In the rows, zero is written as 128.
Each named move below is a turn or a mirror, shown by a few rows before and after it. Which moves, in which order, take the first row of each later pair to the second? The first pair is answered.
move z826:
[125 126 136 152 127 139 107 110 112 132 129 104 119 135 127 137 143 134] => [111 150 140 131 129 132 123 119 117 128 136  95 143 133 121 133 119 132]
[152  91 114 146 135 129 122 123 152 133 118 134 116 130 120 130 132 150] => [131 130 127 116 137 121 148 136 157 126 125 119 149 129 113 123  96 143]
[140 112 111 121 156 130 113 156 113 164 124 125 126 163 105 136 155 140] => [128 136 119 102 161 124 129 166 117 158 129 115 145 163 103 128 134 135]
[121 126  90 141 127 110 114  89 152 125 121 141 117  96 119 106  85 115] => [121 129  88 141 128 111 115  89 153 122 120 142 119  92 117 105  85 116]
move z59:
[131 105 144 143 113 113 119 124 137 135 141 125 136 140 121 134 128 142] => [142 102 130 143 116 117 136 134 148 138 131 143 134 132 131 134 129 134]
[142 131 109 149  84 147  92 121 129 130  90 134 103 129 155 106 140 136] => [131 144 152 126  67 130 101 136 129 116  96 121 131 148 138 103 116 146]
[115 142 126 149 124 131 101 123 111 127 127  94 131 137 141 106 123 132] => [127 148 121 132 123 129 144 151 136 121 113 128 150 130 155 104 105 124]
[176 157 132 113 108  94 129 129 154 120 110 121 128 125 151 162 145 122] => [170 150 125 127 113 102 105 109 140 127 118 106 109 126 145 162 160 126]
move z930:
[140 154  75 146 131 143 161 114 145 116 111 163 114  64 183 133 131  96] => [ 92 184 112  93 178 166 156 151 108 155 159  83 148 126 128 120 129 119]
[134 101 127 116 138 138 153 155 134 132 121 169 124 121 135 161 151 109] => [122 123 111 109 150 146 162 152 131 140 133 156 130 107 139 157 141 102]
[131 131 136 100 154 152 168 172 157 152 144 111 178 128 107 122 107 120] => [159  84 162 121 127 136 156 176 166 138 126 140 165 145 106 127 125 136]
move z30:
[106 212 109 115 128 134 159  94 130 114 130 113 138  50 163 124  92  95] => [110 191 158 144  96 131 103  69  95  92 136  85 121  65 165 137 123 110]
[104 163 128 126 132 132 107 116 121 149 146  91 127 137 138 136 117 111] => [101 164 122 119 136 132 111 121 122 150 147  93 129 138 137 134 116 110]
[114 155 143 111 114 100 117 119 139  99 139 109 146 134 103 108  78 126] => [115 158 143 113 112 100 119 117 138  99 138 109 147 131 104 109  74 124]
[146 110 106 117 127 149 116 105 137 136 112 140 121 118 132 124 112 117] => [143 108 113 123 119 149 108 102 129 132 110 134 116 117 136 126 116 117]

Each pair is two moves apart.
[128 109 129  81 139 105 140 152 152 139 136 154 160 128 104 136  95 122] => [130  85  97 124 145 118  87 103 130 154 139 140 109 113 107 144 134 122]  z930, z59
[119 161 137 114 121 135 148 125 122 123 146 119 134 113 153 141 126 108] => [117 161 141 115 120 134 138 118 114 123 148 109 134 120 149 139 127 111]  z59, z59
[125  65 151 112 106  85 124 109 171 114  93 176  84 166  44  96 105 118] => [115 114 112 107 110  87 154  91 186 100  90 182  96 115  72  90  67  88]  z826, z930
[154  88 160 147  99 107 106 120 121 100 121 140 128 142 129 130 141 126] => [143 126 160 116 105 103 150 141 141  94 123 146 162 131 135 122 106 117]  z59, z826
[122 121 130  84 149 111 108  95 167 147 152  94 120 153  85  95  74  90] => [135 102 126  76 161 121 134 125 179 161 142 118 120 163  89  96  88  89]  z59, z930
[ 98 153 120 117 103 113 106 136 148 128 134 112 144 123 115 140 108 104] => [116 111 133 135  96 112  84 137 139 137 127 127 122 140 111 147 138 118]  z930, z826
[141 110 143 136 131  92 123 122 139 139 126 127 124 145 145 127 122 155] => [136 134 110 137 145 104 138 116 143 144 126 128 122 118 161 127 110 137]  z59, z930
[ 99 192 131 115 139 131 147 123 114 116 142  89 168 115 128 130 105 110] => [141  96 180 146 114 119 100 134 105 124 124 117 134 171 107 145 167 149]  z930, z826
[120 131 214 157  78 134  93 137 100  91 131 149 171 147 133 117 158 155] => [ 89 210 144 150 108 159 122 109 100 100 146 126 177  84 165 111 126 115]  z930, z930
[139 138 136 153 108 109 104 103 129  84 108 123 137  76 154 147  93 113] => [137 114 126 170 132 135  72  95 102 117 122 101 108  94 144 154 133 122]  z930, z826
[132 126 120 141 137 177 143 131  93 140 153 129 121 120 150 139 179 137] => [125 132 173 118 121 157 151 154  98 122 155 123 153 147 132 138 157 152]  z930, z59
[ 98 113 126 105 184 170 144 173 119 206 161 105 126 131 120 144 168 120] => [101 117 124  97 182 170 160 185 130 201 158 117 134 130 129 145 158 116]  z59, z59
[113 177 161 111 134 163 138 151 101 128 153  74 152 141 139 141 144 118] => [139 127 200 116 101 134 133 166 117 105 133 112 148 161 134 144 149 133]  z930, z826
[137 100  89 177 157 154 102  84 112 152 133 117 107 107 131 126 163 112] => [117 142 174 105 129 112 160 142 135 111 140 111 195 144 102 114  86 131]  z59, z30
[103  81 142 114 147 167  84 164 112 184 104 112 152 168 124 149 205 171] => [ 82 104 123  89 171 164  94 168 123 195 113 101 165 171 107 136 177 169]  z30, z59
[133 138 106 143 123 115 130 106 120 137 134 138  85 111 149 139 136 106] => [127 120 148 125 128 117 117 130 105 150 148 114  95 160 116 138 149 134]  z930, z930
[ 95 182  68 112 151 183 128 133 100 171 148 104 125  96 165 152 164  91] => [117 116 118 145 116 168  67 121  75 160 139 103  93 135 149 162 211 121]  z59, z826
[148  94 149 147 122 137 131 153 116 142 126 141 117 135 116 132 147 128] => [151 112 122 156 115 134 140 131 126 125 117 151 116  99 138 132 131 111]  z59, z930
[148 117 133 140 136 151 124 146 127 151 122 127 133 120 137 134 152 123] => [135 143 133 122 138 149 143 147 131 144 128 121 150 111 139 129 129 114]  z930, z826
[123 133 146 119 100 100 154 139 154  87 122 145 143 130 125 131  98 132] => [118 132  78 153 133 133 116  94 133 119 127 128  95 100 135 132 130 114]  z930, z59
[111 150  99 144 123 120  94  90 124 113 131 109 114  94 118 121 104 121] => [111 129 125 138 132 126  77 102 106 125 140  94 113 133  99 125 126 139]  z930, z826
[149  67 162 137 139 100 122 144 123 124 102 119 108 138 133 120 107 161] => [129 106 151 145 133  93 102 104 111 107 115  89 105 112 138 117  86 148]  z930, z59
[115 142 144 148 120 132 137 154 122 136 135 139 151 107 139 122 134 121] => [107 142 152 148 118 127 128 149 117 133 139 130 153 114 134 123 131 126]  z59, z59
[111 121 111 109 137  92 146 130 180 144 127 144 145 142  85 104  93 122] => [117  97  84 141 148 105 111  99 163 159 127 139 107 133  87 108 124 120]  z930, z59
[117 118 132 124 129 102 109 102 136 120 133 129 124 136 107 108 115 145] => [124 120 102 120 142 109 130 111 152 131 127 149 122 122 114 105 113 136]  z30, z59
[127 144 122 137 146 157 135 132 107 150 126 102 120 118 158 141 153 116] => [141 116 175 132 110 128 129 149 114 122 115 118 135 147 144 142 146 133]  z59, z930
[154  89 103 128  98 111 165 121 169 122  71 201 106 111 120 133 129 130] => [114 102  85 150 122 127  83  55 113 139 110 121  72 115  92 128 151 137]  z826, z59
[131 118  95 152 131 129 107  90 120 141 134 119 117 101 151 127 134 124] => [114 133  99 123 156 140 114 109 116 161 149  93 133 122 128 117 127 130]  z930, z30
[111 126  99 106 150 120 131 139 149 139 131 108 119 146 103 105 107 136] => [127 100 111 110 143 112 127 146 154 139 123 126 112 156 100 108 119 143]  z59, z930
[129 157 133 119 143 152 143 147 136 131 141 134 127 128 151 134 143 114] => [133 145 137 124 145 156 131 148 131 135 142 133 118 137 147 136 159 117]  z826, z930
[150 114 112 140 105 104 137 107 156 108 110 166 121  95 144 124 108 110] => [116 140 144 126 107  95 102  90 130 102 137 109 137 119 114 118  89 124]  z59, z826
[110 141 162 130 131 120 118 117 117  75 153 100 143 134 110 140 111 153] => [147 115 147 135 122 120 161 151 149  73 125 164 144 120 138 144 122 144]  z826, z59
[115 134 143 124 120  75 165 144 128 110 134 157 144 122 152 124 137 124] => [104 135 163 126 121  69 138 132 113 108 143 132 141 137 137 123 136 134]  z59, z59
[122 180  98 145 154 142 155 113 131 158 130 104 128  76 149 162 137 111] => [126 129 156 139 161 143 121 141 106 178 139  88 122 147 108 164 174 148]  z930, z826
[130 159 120 126 131 160 125 161 130 151 119 150 110 161 111 142 129 134] => [130 164 127 119 122 152 136 165 139 141 115 159 121 158 112 141 115 133]  z930, z826
[142 128  93 152 141 174 120  94 120 120 116 141 108  88 162 130 152  99] => [137  92 162 126 144 171 100 134  99 137 134 112 124 165 111 130 174 138]  z930, z930
[128 109 134  89 111 124 185 164 126 105 106 168 161 143 147 106 122 110] => [ 81 156 113  83 143 136 150 123  93 119 139 100 159 137 124  94 106 106]  z59, z826
[102 139 133 129 113 103 124 112 156 108 118 129 159 113 111 123  87 129] => [ 99 135 132 138 115 106  98  94 140 113 125 108 146 118 103 123  99 135]  z59, z59
[133 110  94 118 145 118 148 150 153 137 101 187 123 128 102 115 137 119] => [124 120  78 121 158 131 146 143 143 148 109 172 117 120 106 114 144 112]  z930, z826
[126 106 127 137 144 142 145 173 132 153 133 117 109 139 148 134 159 123] => [125 117 109 140 143 141 152 167 137 147 132 122 108 120 162 133 155 112]  z930, z930
[153 137 181 160  78 130 150 152 119  89 131 145 140 122 173 160 153 107] => [115 180 176 129 117 152 155 162 101 111 159  92 161 134 153 151 139 104]  z930, z930
[124 157  90 132 174 151 147 102 105 156 129  91 125  95 123 147 142 101] => [147 102 126 161 148 139 107  97  93 148 115 102 101 119 114 157 180 124]  z59, z826
[177 104 134 145  94 120 161 115 161  95 116 168 107  95 194 152 114 140] => [117 145 181  82 149 146 153 156 121 142 171  73 151 171 132 141 108 167]  z930, z930
[141 170 103 154 113 107 121 120 125  84 117 173 121  91 155 110 147 116] => [104 208 128 113 142 118 128 142 105 106 147 119 155 126 121 101 128 126]  z826, z930
[159  96 144 121 121 110 141 150 138 131 116 164 144 171 113 127 130 150] => [133 120 124 152 118 109  80  78 101 123 133 113 113 142 112 125 131 139]  z930, z59
[128  97 153 131 115 107 108 115 139 127 132 118 121 159  84 118 117 161] => [145 108 121 120 121 114 163 144 171 130 113 164 134 132 109 116 104 141]  z59, z826
[117 157  83 118 157 149 136 125 124 154 142 118 116 112 125 128 130 115] => [120 164  91 107 149 145 157 142 139 146 138 131 130 111 128 127 117 113]  z59, z59
[113 144 115 130 137 130 106  99 112 124 140 112 127 112 138 140 118 124] => [121 140 100 133 141 136 119 102 120 126 133 127 123 102 147 142 121 117]  z59, z59
[112 125 151 124 130 119 107 113 122 117 147  96 119 150  91 120 124 140] => [121 116 112 144 145 134 101  99 122 132 141 107  96 130 103 125 146 130]  z59, z59
[140 142 131 104 124 145 191 179 150 121 118 152 152 119 157 139 111 115] => [163  86 127 140 128 159 150 168 133 141 111 163 107 136 153 151 167 127]  z930, z826
